In the data rows, zero lies at 4.5, halfway between 4 and 5.
Each row below has a hidden score, from 0 to 20, with 10 about the middle. What is it? The score is a weighted sum of the row's numbers plus the product of two more (or one squared), each taken from its middle value.
[5 5 2 7 4 2 4 2 2 4 8 3 3 2 8 2 7 4]: 12
[4 7 4 3 5 6 3 5 6 4 4 6 3 4 6 4 4 5]: 12
[3 4 2 2 4 6 0 2 6 5 1 7 4 1 6 4 5 8]: 18
[5 5 5 4 4 3 7 3 4 7 3 4 5 3 4 6 4 7]: 12
[4 4 1 8 4 6 3 2 2 2 7 5 3 3 6 3 4 3]: 11
[5 3 5 4 6 5 6 3 5 6 3 7 5 3 3 6 4 7]: 11
[4 8 7 3 4 3 5 9 7 5 4 2 4 7 4 4 4 3]: 9
[4 7 2 8 4 4 4 3 1 3 9 3 3 4 9 1 6 3]: 12
[4 7 5 3 4 3 3 5 5 6 5 3 3 3 9 3 6 5]: 13
[2 6 4 6 6 8 1 7 3 0 6 5 4 8 5 4 0 1]: 9
[4 6 5 3 4 5 5 4 5 6 3 5 5 4 3 5 5 6]: 12
[6 5 5 6 4 4 7 4 3 4 6 4 4 5 4 5 4 3]: 12
[5 5 5 6 5 4 7 4 3 4 5 4 5 5 4 5 3 3]: 5
[4 4 4 3 4 5 3 4 5 5 3 6 4 3 6 4 4 5]: 11
[4 3 3 5 5 6 3 2 4 4 4 7 5 3 3 5 4 6]: 13
[5 3 4 3 3 3 5 3 6 7 2 5 5 2 4 5 6 7]: 9
[3 6 3 4 5 6 2 3 4 4 4 7 5 3 5 4 4 6]: 12
[3 5 6 2 5 4 4 7 5 5 3 4 7 7 3 5 3 4]: 8
[2 8 7 3 4 5 4 6 4 5 3 3 7 8 2 5 2 4]: 10
[4 3 2 7 5 6 2 3 3 2 7 5 3 4 7 3 4 3]: 12
[4 6 6 1 4 3 4 5 7 7 2 5 4 3 5 4 6 7]: 12
[5 3 5 2 5 6 4 4 5 5 3 7 5 4 3 6 3 6]: 12
[4 4 3 4 5 4 4 2 3 5 4 6 6 3 5 5 4 7]: 11
[4 6 2 8 4 6 3 4 3 2 7 4 3 5 5 3 5 2]: 5
[6 9 7 3 1 0 9 5 6 9 5 0 4 3 8 3 9 5]: 15
[4 4 4 7 4 5 4 5 2 2 6 4 4 6 7 4 3 2]: 11
[5 5 4 5 6 6 4 5 4 2 5 6 5 6 4 5 3 3]: 8
[6 8 4 5 3 2 6 4 5 6 7 3 3 3 6 3 7 5]: 11
[5 2 5 5 6 5 6 4 3 4 4 6 5 5 3 7 3 5]: 15
[4 5 6 2 3 3 3 6 6 6 2 2 5 5 7 5 5 4]: 8
[5 7 5 6 3 3 6 6 5 4 7 2 3 6 7 3 6 2]: 8
[5 1 6 6 6 7 6 5 3 3 4 6 6 7 0 7 2 3]: 10
[5 6 4 5 4 4 5 4 5 5 5 4 3 3 6 4 5 5]: 9
[4 6 3 3 4 5 3 1 6 6 2 8 4 0 4 5 6 9]: 19
[3 5 7 2 5 4 6 4 4 6 2 6 7 6 3 7 1 7]: 11
[3 2 4 4 6 7 1 6 5 2 2 5 5 6 3 5 3 4]: 13
[6 3 5 3 5 5 4 4 7 5 1 6 5 3 2 6 6 6]: 8
[4 5 8 5 5 3 4 9 3 2 8 0 5 9 8 3 3 0]: 2
[5 5 5 3 3 3 5 5 7 7 1 3 4 3 3 5 6 5]: 6
[5 3 4 3 5 5 3 4 7 5 4 6 3 3 6 4 6 6]: 12
[5 1 5 7 5 5 7 4 1 3 6 4 6 6 5 6 1 3]: 3
[4 1 4 5 6 6 4 4 3 2 5 7 4 5 7 5 2 4]: 16
[5 4 5 3 4 5 4 5 7 6 1 5 5 4 2 6 5 6]: 6
[2 4 3 4 4 7 1 4 4 3 2 5 5 5 5 5 2 4]: 11
[4 3 4 3 5 4 4 2 4 5 3 6 6 3 4 5 4 7]: 11
[4 2 3 7 5 6 5 2 2 4 6 7 5 3 4 5 4 5]: 17
[6 6 3 4 3 3 5 3 7 6 3 4 3 1 4 4 8 6]: 8
[5 7 6 2 3 2 6 3 5 7 3 4 5 3 5 5 5 7]: 9
[4 6 2 6 6 7 3 4 4 1 6 5 4 5 4 3 4 3]: 9
[3 4 4 5 4 4 4 3 2 5 4 4 6 4 5 5 3 5]: 11
[6 2 5 4 5 3 6 3 4 7 4 5 5 3 5 5 5 6]: 10
[5 6 4 7 4 3 6 5 3 3 8 2 4 6 7 3 5 1]: 8
[4 5 3 5 3 3 5 2 3 5 5 4 5 3 7 4 4 6]: 8
[3 4 4 4 5 5 2 6 4 3 5 5 5 6 6 4 3 4]: 11
[5 2 5 4 4 4 4 5 5 5 4 5 5 4 5 5 5 5]: 11
[6 4 4 4 4 2 6 4 5 7 3 2 5 3 5 5 7 5]: 10
[5 2 7 2 5 4 6 5 5 7 2 5 6 5 2 7 4 6]: 12
[6 4 4 6 5 3 5 7 5 2 5 2 4 6 5 4 5 1]: 3
[5 4 4 3 3 2 4 3 5 8 3 4 4 2 7 4 7 7]: 5
[4 4 6 4 6 4 6 5 2 5 4 5 6 6 5 6 2 4]: 15
[4 4 3 6 5 5 4 3 2 4 5 5 6 5 5 4 3 5]: 7
[5 5 5 2 6 5 4 6 6 5 1 6 5 5 3 6 4 5]: 12
[5 1 4 6 5 7 5 4 5 3 4 7 4 4 2 6 3 4]: 13
[5 5 3 7 4 7 6 3 4 3 7 6 3 4 3 4 5 3]: 9
[3 4 2 7 5 8 3 1 1 3 6 8 5 3 4 4 2 6]: 12
[5 4 3 3 6 5 1 5 7 3 3 5 3 4 5 4 7 4]: 10
[4 4 6 4 5 6 5 7 5 4 3 5 5 7 5 6 2 3]: 10
[6 5 5 2 3 3 6 3 7 8 2 4 5 2 3 5 7 7]: 8
[4 4 5 6 3 3 7 3 3 6 6 4 5 4 5 5 4 6]: 11
[5 5 2 5 4 5 3 3 5 3 4 5 3 3 5 3 6 4]: 8
[4 5 6 3 4 5 5 6 7 6 2 5 5 5 2 6 4 6]: 8
[4 3 6 3 6 6 5 5 5 5 2 6 6 6 2 7 2 5]: 11
[5 4 3 4 5 6 4 2 4 4 2 7 6 3 1 6 4 6]: 8
[2 5 4 5 6 6 2 4 0 2 6 6 6 6 6 4 0 4]: 10
[4 6 2 7 5 5 3 4 3 2 7 4 2 4 9 2 5 3]: 12
[3 7 3 6 4 5 4 3 2 4 6 4 6 5 4 4 3 4]: 7
[6 3 5 2 5 4 4 5 7 6 2 5 4 3 4 5 6 6]: 10
[5 4 5 5 5 5 6 5 5 5 5 4 4 5 3 5 5 5]: 14
[4 1 6 5 7 5 5 6 3 3 5 5 5 7 4 6 2 4]: 14
[4 5 6 5 6 6 5 9 4 1 6 3 4 9 5 5 2 0]: 15
[5 5 4 5 5 6 5 5 5 4 5 5 3 4 5 4 4 4]: 11
[4 5 5 4 5 4 4 6 5 5 5 3 5 6 4 4 5 4]: 9
[3 3 4 6 4 6 3 3 1 3 5 6 5 5 6 4 2 4]: 13
[4 6 4 4 4 3 4 5 5 5 5 3 4 5 6 4 6 4]: 5
[5 5 1 6 4 5 3 2 3 4 6 5 4 2 6 2 6 4]: 6
[5 8 8 0 4 1 6 9 9 7 2 1 4 6 4 5 8 4]: 16
[6 6 4 4 2 1 5 6 8 7 5 1 2 2 7 3 9 4]: 5
[3 8 5 4 4 4 4 5 4 5 5 3 5 5 5 3 5 5]: 12
[5 3 6 3 4 4 5 7 7 6 2 4 4 5 4 5 5 4]: 8
[4 4 3 8 4 4 5 3 3 3 7 4 3 4 6 3 5 3]: 15
[2 5 3 7 6 7 2 4 1 1 7 5 5 7 5 4 1 2]: 10
[3 5 6 5 7 7 5 6 2 2 5 5 7 9 2 6 0 3]: 16
[5 5 3 5 5 4 5 4 5 4 4 5 4 3 5 4 6 5]: 10
[6 6 4 3 3 2 6 3 7 8 4 4 3 1 5 4 9 8]: 9
[5 5 2 4 4 4 3 3 5 4 4 4 3 2 7 4 6 5]: 11
[4 2 3 6 6 6 3 4 3 2 6 6 4 5 5 5 3 4]: 15
[3 5 6 2 5 6 3 5 5 5 2 6 7 6 2 6 3 5]: 7
[6 5 2 7 4 5 5 2 4 3 6 5 1 1 7 3 5 4]: 4
[4 7 4 6 4 3 5 5 3 4 7 2 5 6 6 3 5 3]: 9
[6 3 4 5 5 5 5 5 6 4 3 5 4 4 2 5 5 4]: 7
[2 7 5 4 4 5 3 5 3 4 5 4 6 6 5 4 3 4]: 9
[5 2 3 7 7 7 3 4 4 2 6 7 3 4 5 4 4 3]: 13
[4 3 4 6 6 6 5 4 2 2 5 6 6 6 2 5 2 3]: 8
[4 8 4 5 3 2 5 4 3 6 6 2 5 4 7 3 5 4]: 8
[5 8 5 4 4 2 6 5 4 6 5 3 4 5 6 4 5 5]: 16
[5 4 3 6 6 4 5 2 2 4 7 6 4 3 5 4 5 5]: 14
[4 5 3 5 6 6 3 3 4 4 6 6 4 4 4 4 4 6]: 12
[6 5 3 6 5 4 4 4 4 3 7 4 2 4 8 3 5 2]: 10
[3 4 3 7 4 3 3 5 2 3 7 1 4 5 8 3 4 2]: 11
[3 6 6 1 4 5 3 5 6 6 1 5 7 5 2 6 4 6]: 7
[5 3 6 3 5 5 6 4 6 6 2 7 6 4 1 7 4 7]: 10
[4 6 3 4 3 4 4 2 4 6 3 5 5 2 4 4 5 7]: 8
[5 3 4 4 4 4 4 4 5 5 4 4 5 4 4 4 6 5]: 7
[5 5 3 6 4 5 4 5 4 3 6 3 3 4 7 3 5 3]: 8
[6 6 5 3 4 3 6 3 6 7 3 5 5 3 3 5 7 7]: 9
[5 3 4 6 5 5 6 2 2 4 7 7 5 4 4 4 4 5]: 10
[4 2 3 6 6 7 2 4 4 2 4 6 4 5 4 4 3 4]: 11
[3 8 3 6 3 4 3 5 4 3 7 3 3 5 8 2 4 2]: 6
[5 3 5 1 3 4 5 3 8 9 0 6 6 2 1 6 6 9]: 2
[6 5 5 3 3 3 6 5 7 6 2 3 4 3 4 5 6 5]: 6
[4 3 5 5 6 6 3 7 5 3 4 5 4 6 5 4 3 3]: 8
[7 4 6 6 4 2 8 8 5 4 6 0 3 6 6 4 6 1]: 10
[4 5 4 5 4 4 5 4 3 4 6 3 5 5 4 4 5 5]: 13
[4 4 4 3 5 5 2 5 6 4 3 6 5 4 4 5 5 5]: 12
[6 5 4 5 3 3 5 5 6 6 5 2 3 3 6 4 7 4]: 8
[6 5 2 5 4 5 3 3 6 4 6 5 2 2 6 2 8 5]: 8
[6 3 5 4 6 3 7 3 4 5 5 6 5 4 5 5 5 6]: 11
[3 3 5 3 6 6 3 5 4 4 3 6 7 6 3 6 3 5]: 11
[4 3 7 2 6 4 5 6 4 5 3 5 6 6 4 7 2 5]: 14
[5 6 1 8 4 4 3 3 4 3 8 3 2 2 6 2 8 4]: 10
[5 3 4 5 4 5 4 6 6 3 4 4 3 4 6 4 5 3]: 8
[5 7 6 2 4 2 6 4 7 7 3 4 4 3 5 5 7 7]: 12
[5 4 4 5 6 6 4 3 5 4 5 7 4 3 3 5 5 6]: 12
[4 5 5 4 6 5 3 6 4 3 5 4 5 7 4 4 3 3]: 12
[4 6 4 4 3 3 4 4 5 5 5 4 4 4 6 4 6 5]: 7
[5 6 3 7 5 5 4 5 4 2 7 4 3 5 5 3 5 2]: 8
[3 4 3 6 5 6 3 3 3 4 6 6 5 4 4 4 4 5]: 10
[4 2 3 7 5 7 3 5 3 1 6 5 4 6 4 5 2 2]: 10
[4 6 3 5 6 5 4 4 3 3 6 5 5 5 4 4 4 4]: 13
[6 3 4 5 5 4 6 4 4 5 5 4 4 4 4 5 5 4]: 13
[4 6 5 4 4 4 4 6 5 4 5 3 5 6 4 4 5 3]: 7
[3 6 4 2 4 7 2 3 7 6 1 8 6 3 1 5 4 8]: 5
[3 5 5 7 5 6 6 4 0 3 7 5 6 7 5 5 0 3]: 11
[5 2 3 6 6 9 3 4 4 1 5 8 5 5 3 5 2 3]: 3
[5 5 4 2 4 2 3 3 6 8 2 4 5 2 5 4 7 8]: 5
[6 3 2 5 5 5 3 4 6 4 4 6 3 2 5 3 7 5]: 9
[6 4 4 6 3 5 5 5 6 4 5 3 3 3 4 4 7 3]: 6
[5 2 5 4 6 5 4 6 5 3 5 5 4 5 6 4 4 3]: 7
[3 3 3 6 4 5 3 3 2 4 4 5 5 4 6 4 3 5]: 14
[6 5 4 4 4 4 3 7 8 4 4 3 2 5 5 3 7 2]: 2
[4 4 7 4 5 4 7 6 3 5 4 4 7 8 2 7 2 3]: 11
[3 5 5 3 8 9 2 5 5 2 4 9 6 7 2 5 2 5]: 11
[4 4 5 5 4 6 5 4 4 4 5 6 5 5 4 5 3 5]: 9
[4 2 1 8 5 8 2 1 1 1 7 8 4 3 5 4 3 4]: 17
[5 7 4 4 4 4 5 4 7 5 5 5 3 3 4 4 7 6]: 10
[3 4 6 4 4 5 5 6 3 4 4 4 7 7 3 6 2 3]: 9
[5 2 6 4 6 6 5 6 5 3 3 6 5 6 3 6 2 4]: 4
[6 1 3 5 5 4 4 5 5 4 5 5 3 3 6 4 6 4]: 13
[4 5 2 8 5 8 3 2 1 1 8 7 4 4 5 3 3 3]: 9
[6 5 3 8 4 5 5 5 5 2 8 4 1 4 7 2 7 2]: 9
